In the rows, zero is written as 128.
One turn moves every row onto another: examples first, then more rows asked
J566: [169 108 152  81 141 121 121 114 112 125 136 147 146 126 149 123  94 146
 158 173 103 120 103 131 109 119 111 120 154 128 165 159 150 121 119 139]
J111: [152 141 128  98 111 110 104 117 147 124 114 172 119  88 148 107 115 151
 120 139 112 118 131 112 140 125 114 146 133 102 132 134 118 143 116 108]
J478: [149 105 154  95 120 114 125 128 120 115 123 166 127 141 144  88  97 137
 161 173 108 120  98 115 119 130  95 141 143 100 134 143 128 113 128 127]
J473: [152 121 141 107 110 138 148  89 154 135 112 138 128 136 156 128 143 152
 125 154  96 121 121 136 132 151 117 140 140 114 159 142 118 135 114 165]
J376: [155 135 131 106  99 118 110 116 160 129 116 168 122 104 151 113 118 151
 116 148 109 123 130 111 140 139 125 155 129 107 132 137 111 139 117 117]
J26: [142 108 142  91 109 113 127 115 131 121 111 161 126 112 156  89  98 127
 165 163 115 109 102 124 141 130 109 130 148  98 131 140 137 115 107 114]
J356: [147 110 169 112 116 149 100 116 114 128 108 146 137 119 134 145 108 150
 143 159  98 119 114 129 104 152 108 172 167 145 113 127 133 153 126 120]
J547: [121 112 140 110 146 122 135 146  95 126 125 126 128  94 122 126 133 145
 128 142  96  98 120 128 118 138 100 102 157 140 127 115 158 154 130 136]
J203: [116 125 145 118 137 148 112 123 110 119 123 163 110 121 138 107  95 139
 144 135 123 106 128 115  94 155 114 140 143 117 125 114 144 151  88 127]
J753: [152 118 144 111 124 143 144  87 137 130 116 137 138 134 156 135 140 154
 130 158  95 124 122 133 120 148 119 130 137 109 166 140 124 138 112 179]
J553: [151 116 142 109 122 143 145  84 138 129 115 137 139 131 158 134 139 153
 133 156  96 121 123 136 121 149 122 128 141 109 165 136 126 137 110 178]
J958: [125 106 154 115 154 119 125 136  89 126 116 125 131 103 130 140 128 142
 127 166  93  96 114 125 104 143 101 137 155 135 118 122 145 166 143 135]
J762: [117 112 144 111 148 120 136 147  90 122 125 125 126 103 124 128 131 144
 127 148  95 100 118 122 105 141  96 114 157 138 125 117 149 154 139 136]
J644: [160 119 176 121 120 152  92 122 116 141 116 149 135 122 121 144 117 158
 136 155  96 133 111 130 130 138  98 153 147 154 120 140 139 156 114 127]
J344: [153 114 167 120 138 128 100 126  96 137 121 128 135 106 120 156 136 154
 125 160  86 119 110 135 129 128  95 123 137 144 122 140 141 168 124 147]
J5: [132 105 147 109 147 123 124 131  96 132 114 126 136  84 129 136 130 142
 132 154  97  90 119 137 128 139 112 116 158 139 120 116 165 167 125 132]
J199: [156 136 133 109 102 117 109 118 158 129 117 168 120 109 150 114 118 152
 114 151 108 126 128 108 137 138 121 158 126 107 133 140 106 139 120 119]
J961: [149 116 143 109 123 142 146  86 137 128 115 137 138 134 159 134 138 153
 132 159  95 121 122 134 115 151 121 133 141 107 165 137 122 137 114 178]
J340: [122 117 147 115 150 122 132 150  92 128 129 126 125 103 118 127 135 147
 124 146  94 106 116 122 117 135  91 105 148 142 129 123 152 155 134 140]
J955: [168 107 152  81 141 120 122 114 112 123 135 146 146 126 150 123  94 146
 159 174 103 119 103 130 106 121 112 122 155 128 164 159 147 122 121 138]
J981: [137 104 159 111 133 124 110 119  91 122 112 124 137 105 135 157 126 145
 133 167  88 103 113 133  96 144 105 147 159 132 113 127 132 165 140 140]
J398: [136 117 149 109 139 143 154  84 116 133 113 130 129 126 159 139 136 151
 130 146 102 110 124 134 118 145 113 115 138 115 165 137 133 150 103 174]
J996: [126 131 147 121 138 151 106 125 114 128 128 165 110 117 130 105 101 143
 141 129 123 113 128 119 118 145 112 123 132 125 130 120 154 154  76 131]
J790: [145 136 128  92 119  92 106 122 130 114 112 164 113  86 149 114 107 143
 120 147 113 114 134  99 117 128 114 151 140  99 132 127 118 150 124 113]
J916: [120 109 148 107 148 126 136 163  99 121 131 137 122 105 122 113 141 156
 132 145 104 106 122 126 109 139 101 117 152 144 137 118 160 142 132 137]
J812: [152 119 153 104 117 114 118 124 130 130 121 163 121 124 143  90 105 134
 156 164 110 126  96 118 155 118  93 122 126 105 137 156 133 119 104 123]
J329: [137 114 159 121 156 122 118 141  93 137 123 128 130 101 119 139 135 148
 122 159  92 106 112 128 131 131  95 117 139 144 124 131 154 169 129 140]
J189: [135 118 152 111 141 142 153  86 114 132 114 130 128 131 157 140 136 152
 128 149 101 112 122 131 113 145 109 119 136 115 165 140 128 150 107 175]
J201: [122 133 155 128 144 148 106 130 107 124 130 164 106 133 128 109  99 144
 136 138 118 120 123 109 100 147 101 138 127 122 129 128 137 154  90 134]
J450: [154 140 129  94 119  95 102 123 134 122 115 166 113  81 142 112 112 147
 118 139 114 119 135 103 138 119 114 134 131 105 136 130 128 151 112 116]
J567: [150 121 142 108 111 137 148  89 153 134 113 138 128 138 157 128 142 152
 125 156  96 122 121 135 128 152 116 143 141 113 158 141 116 134 117 166]
J813: [150 120 141 106 109 137 149  88 154 134 111 137 128 135 158 128 142 152
 126 155  97 120 121 136 129 152 119 142 143 113 158 140 118 134 115 164]
J297: [168 106 151  79 140 121 122 113 112 124 135 147 147 125 150 122  94 146
 159 172 103 118 103 131 108 120 113 121 156 128 164 157 150 121 120 138]
J382: [151 143 136 101 126  92 101 128 128 120 118 165 110  95 140 115 112 148
 113 148 109 127 130  94 125 120 103 146 125 104 136 138 114 151 123 119]
J293: [147 104 150 104 125 130 108 113 102 131 110 127 143  83 133 152 130 147
 138 151  94  97 119 148 129 137 118 119 161 139 117 120 158 165 116 137]
J556: [139 113 153 102 119 109 124 124 122 119 117 160 120 133 151  93  98 129
 157 174 108 121  95 110 124 130  93 146 137  96 131 152 117 117 122 120]
J966: [119 109 148 107 148 125 136 163 100 122 131 137 122 104 123 113 141 155
 132 145 104 106 123 127 109 139 101 118 153 143 137 117 160 142 132 137]
J536: [146 139 130  98 113 108 107 118 143 118 113 171 118  96 152 108 112 149
 119 145 110 118 130 107 123 130 112 160 137  98 129 133 107 142 126 108]
J496: [120 109 149 107 148 125 136 163  99 121 131 137 121 105 123 113 141 155
 132 146 104 106 122 126 108 139 101 118 153 143 137 118 159 141 132 137]
J847: [152 101 145  87 113 117 126 121 128 118 119 167 132 123 147  84  97 135
 167 163 113 111 103 126 136 129 108 126 150 102 135 134 146 112 113 122]
J524: [156 110 162 108 110 154  98 111 123 137 107 149 141 102 131 141 112 152
 146 147 103 116 118 141 132 144 118 148 166 152 117 123 154 153 106 118]
J927: [152 134 131 106 100 116 111 116 158 126 116 168 121 107 153 114 116 150
 116 151 108 123 130 109 132 141 125 161 131 105 131 136 106 139 121 117]
J385: [152 144 135 104 116 109 102 122 143 124 118 172 116 100 144 109 117 153
 115 144 108 127 127 106 134 123 105 152 125 103 133 142 108 144 123 112]
J935: [133 116 149 109 139 142 155  84 115 130 113 129 129 128 161 140 134 150
 130 149 102 108 123 133 109 148 112 122 141 113 163 136 129 149 107 173]
J853: [160 110 156  98 121 117 119 129 125 126 127 169 128 134 136  85 103 141
 159 165 109 126  98 120 146 120  94 121 132 108 140 148 141 114 113 130]

J26 moves to J812
J524 moves to J644
Where do these go?
J753 moves to J961
J340 moves to J762
J450 moves to J382
J536 moves to J111
J398 moves to J189
J478 moves to J847
J201 moves to J203
J329 moves to J958
J344 moves to J981
J473 moves to J567
J376 moves to J199

